Each row is where one point has got to under a steady rotation. How many ticks took it there?
The counts run from 0 to 125.
[ 28,  22,  13,  10,   7,  -3,  23, -10,  16, -18,  -4]
11
[ 24,  39,  12,  -1,  18, -13,  25,   4,   3,  -8,  -9]
72
[ -8, -11,   1,  28,  42,  -8, -13,   6,   6,  16,  -8]
17
[ -6,  22,  19, -12,  22, -17, -11,  -6, -13,   2, -39]
83
[ 18,  32,   4,  11,   6, -18,  16, -16,  -5,   3, -33]
40
[ 16,  28,  13,   8,  11, -13,  30, -14,  -9,   4, -23]
25
[ -3,  -7,  14,   0,  13, -11, -37,  -5,  25, -15, -23]
81
[ 16,  35,  15,   6,  18, -17,  27,  -5,   0,  -9, -13]
41
[ 13,  17,  -5,   7,  37, -15,  14,  24,   7,   1,   7]
91
[ -4,  -2, -16,  20,  38, -16, -21,   6,  13,   7, -11]
63
[ -1,  -2,   8,   9,  17,  -9, -38, -13,  20, -14, -27]
66
[ -6,  -2,  -3,   0,  46, -12, -20,  19,   1,  15, -17]
110
[ 27,  30, -16,  -5,   6, -12,  17,   1,  -9,   2, -33]
102
[ 15,  15,  20,  -4,   6, -14,  -6, -14,   9, -25, -29]
69
[ -1,  30,  26, -17,  21, -18,  -9,  -4,  -9,  -7, -35]
99
[ -4,  14,  34,  -2,  22, -10,  -4,  -9, -10,  -1, -33]
37
[ -7,  16,  40,   4,  20, -13,   2, -16, -15,  -1, -31]
6
[ -1,  -3,  -4,   6,  17, -11, -39, -13,  13, -12, -37]
97
[ 40,  25, -16,  12,   7,  -1,   5,   0,  24, -19,  -3]
89
[ 31,  19, -28,   6,   9,  -4,  10,   4,  32, -18,  -5]
120
[ 21,  14,  -3,  16,  44, -15,  16,  19,  10,   2,   7]
60
[ 19,   0,   1,  -2,  37,  -7,  -8,  24,  30, -13,   8]
123
[ -8,   4,  32,   4,  37,  -7, -27,  -1,  23, -13,  -5]
34
[ 17,  17,  11,  16, -12,  -7,   0, -35,  12, -12, -35]
8
[ 38,  23,  -5,  21,   0,  -7,  15, -12,  26, -21,   2]
27
[ 22,  39,   1,  -7,  20, -18,  28,  -1,  -9,   0, -27]
87
[ 10,  21,  35,  -5,   2, -11,  -5, -23,   5, -23, -26]
38
[ 39,  30,   8,   9,   3,  -9,  28, -10,  25, -28,   5]
42
[ 11,  13,  -3,  23,  38, -10,  18,  14,   3,   8,   7]
29
[ 31,  16, -34,  19,  10,  -8,  10,   7,  19,  -8,  -6]
105
[ 18,   0,   6,  22,  27,   1,  -1,  -1,  37, -15,  17]
15
[ 14,  29,  15,   1,  -5,  -8,  -7, -21,  10, -23, -33]
54
[ 16,  24,   4,  11,  -3, -12,  -8, -29,   8, -10, -37]
39
[  0, -11,  -7,  35,  34, -11,  -8,   1,  13,  18,  -4]
1
[  3,  -3,  -6,  33,  40, -15,  -9,  -2,   9,  12,  -4]
32
[ 35,  27,  -8,  -4,   5,  -5,   7,   1,  26, -24,  -5]
104
[ -9,   0,  32,   5,  47,  -9, -17,   7,  11,  -7,  -5]
49
[-13, -13,  15,  16,  48, -11,  -2,   5,   0,  11,  -2]
2
[ -9,  -3,  -3,   9,  46, -18, -15,  14,   3,  16, -11]
79
[ 15,  13, -19,  32,  31,  -9,  23,  -1,   4,  12,  -2]
13
[ 21,   3,  -5,  14,  37,  -2, -18,  12,  35, -15,   9]
77
[ 17,  32, -13,   6,  -2, -20,   4, -19,  -3,  -5, -41]
86
[ 17,  33,   3,   9,  19, -17,  26,  -6, -12,  -2, -20]
56
[22,  7, -3, -1, 42, -9,  6, 30, 23, -8, 12]
107
[-10,   5,  19,   0,  49, -15, -17,   8,   5,   5,  -7]
64
[ 31,  13, -19,  36,  22, -10,  16,  -9,  12,   3,  -5]
28
[-15,  -2,  28,   9,  46, -10, -17,  -4,  12,  -2,  -5]
18
[  4,  -4,   5,  -8,  19,  -5, -42,  -7,  24, -14, -22]
112
[-13,   7,  20,   2,  23, -17, -20,  -7, -11,   9, -42]
52
[-13,   2,   5,  16,  17, -13, -12, -25,  -1,  13, -36]
5
[-10,  -2,  22,  12,  50, -11, -10,   5,   5,   6,  -7]
33
[ 21,  20, -29,  21,  21, -18,  14,  10,  10,   3,  -8]
90
[ 16,   5,   2,  17,  33,  -3,  -6,   7,  32, -17,  14]
46
[ -6,  -2,  19, -13,  33,  -8, -36,   4,  27, -16, -18]
96
[-13,   5,   6,  16,  24, -18, -21, -20,  -4,   7, -40]
36
[ -7, -20,  15,  14,  16,   2, -32, -25,  21,  -6, -22]
4
[14, 11, 11, 19, 39, -7, 25,  9, 12,  1, 14]
14
[  6, -11, -15,  32,  27,  -2, -11,  -5,  25,   1,   3]
16
[-11,  14,   3,  -1,  17, -19, -23,  -9, -12,  15, -47]
98
[  9,  26,  26, -24,  13,  -7,  -5,  -4,   5, -18, -37]
115
[ 26,  27, -21,  -3,  -1, -20,  12, -15,   2,   3, -38]
117
[ 37,  17, -29,  25,   9,  -6,  12,   3,  23,  -9,  -5]
74
[ -3,  -6, -24,  14,  39, -10, -21,  15,   7,   9, -13]
94
[ 23,  20,   6,   0, -11, -10, -13, -23,  15, -23, -39]
85
[ 39,  32,   3,  11,   9,  -8,  10,  -5,  23, -21,   2]
73
[ 34,  16,  -6,  18,   3, -11,  12,  -5,  28, -20,  -2]
58
[  4,  26,  35,  -9,  15, -19,  -6,  -9,  -2, -20, -34]
53
[-19,  11,  22,   7,  23, -12,  -7, -17, -11,  10, -40]
21
[ 15,   0,  -4,  29,  29,  -4, -13,  -4,  37,  -8,   6]
31
[11, -8, -1, 30, 24, -1, -8, -3, 32, -9, 11]
0
[ 14,  20,   2,  15,  -2, -12,   4, -27,  -2,  -1, -34]
24
[ -8,   6,   7,   3,  22, -22, -21, -12,  -7,  11, -40]
67
[  6, -14, -21,  12,  26,  -4, -27,  10,  36, -11,  -1]
124
[ -5,  -5,  25,  -2,  38,  -6, -27,   3,  22, -20, -10]
65
[  8,  18,  45,  -8,  17, -11,  -2, -24,  -7, -11, -31]
22
[-11,  -4,  33,   7,  34,  -3, -19,  -3,  19,  -3,  -4]
3
[ 18,  21, -20,  25,  38, -13,  22,   8,   4,   6,   2]
44
[ 17,  -5, -10,  26,  33, -10, -23,   9,  32, -11,   4]
62
[  5,  -9, -26,  13,  32,  -6, -29,   9,  21,   2, -12]
109
[ -4,   2,   8,  -6,  49, -13, -18,  19,   7,   5, -11]
95
[ -8,  -5,  -3,  18,  46, -17, -14,  10,   0,  17,  -3]
48
[ 20,  18, -18,  17,  35, -15,  12,  17,   6,   8,   1]
75
[ 27,  37,  16,   0,  15, -11,  18,  -1,  12, -19,   1]
57
[ -8,  -8,  27,  11,  28,  -4, -27, -18,  25, -10, -13]
19
[ 24,  34,   8, -15,  15, -10,  29,   1,  -1, -11, -15]
103
[ 20,   8,   6,  13,  39,   1,   0,  16,  25, -16,  11]
61
[ -4,  19,  12, -18,  18, -13,  -7,   0, -12,   9, -47]
114
[ 24,  17, -24,  11,  35, -14,  16,  20,   8,   6,  -3]
106
[ 25,  23,  -3, -17,  -9,  -9,  -4, -13,  16, -22, -28]
116
[ 24,  23,  -5,  10, -12, -12,  -3, -22,   3, -14, -37]
70
[ 22,  30, -10,   2,  -6, -10,   0, -13,   7, -10, -43]
101
[ 33,  20, -20,  31,  13, -13,  12,  -7,  25, -13,  -6]
43
[ 41,  29,   4, -12,  13,  -4,  22,  12,  17, -22,   0]
119
[ 15,  13,  25,  10,   0, -12,  -8, -35,  15, -19, -30]
23
[ 32,  30,  12,  -3,   7, -11,  22,   9,  11, -21,  -8]
88
[ 24,  32,  -7, -12,  17, -12,  23,   7,   2,   2, -22]
118
[ 12,  -5, -19,  16,  31,  -7, -26,  10,  33, -12,   3]
93
[  7,  13,  38,  -2,   6,  -8,   0, -23,   7, -19, -26]
7
[ 29,  16, -18,  31,   6, -10,  19, -18,  24,  -4,  -3]
12
[-10,  -1,  18, -15,  37,  -7, -24,  16,   9, -14, -14]
111
[ 13,  22,  15, -18,  -3,  -7,  -7, -16,  13, -26, -36]
100
[  0,  -1,  22,  12,  22,  -6, -35, -12,  17, -14, -24]
50
[ -4,  -7, -18,   5,  35, -10, -24,  16,  11,  14, -18]
125
[ 21,  16, -33,  12,  29,  -9,  15,  18,  14,   4,  -3]
121
[ 18,   8,  12,  18,  33,  -4,   3,  12,  28, -16,  18]
30
[ -2,  11,  -7,  -1,  11, -11, -30, -15,   0,   5, -42]
113
[  3,  -4, -20,  20,  28, -15, -23,   8,  26,  -1,  -7]
78
[ 24,  27, -20,  26,  20, -15,  14,   6,   5,   3,  -3]
59
[ 14,  13, -16,  -5,  45, -10,  12,  30,   6,   3,   6]
122
[ 25,  29,  21,  12,  19,  -9,  26, -10,   8, -19,  -1]
26
[ 13,  23,   2,  19,   7, -10,  21, -27,  -5,   8, -30]
9
[ 22,  29,  22,   4,  14, -13,  32, -11,  -7,  -1, -16]
10
[  6,  24,  31, -17,  14, -10,  -8,  -6,   1, -23, -29]
84
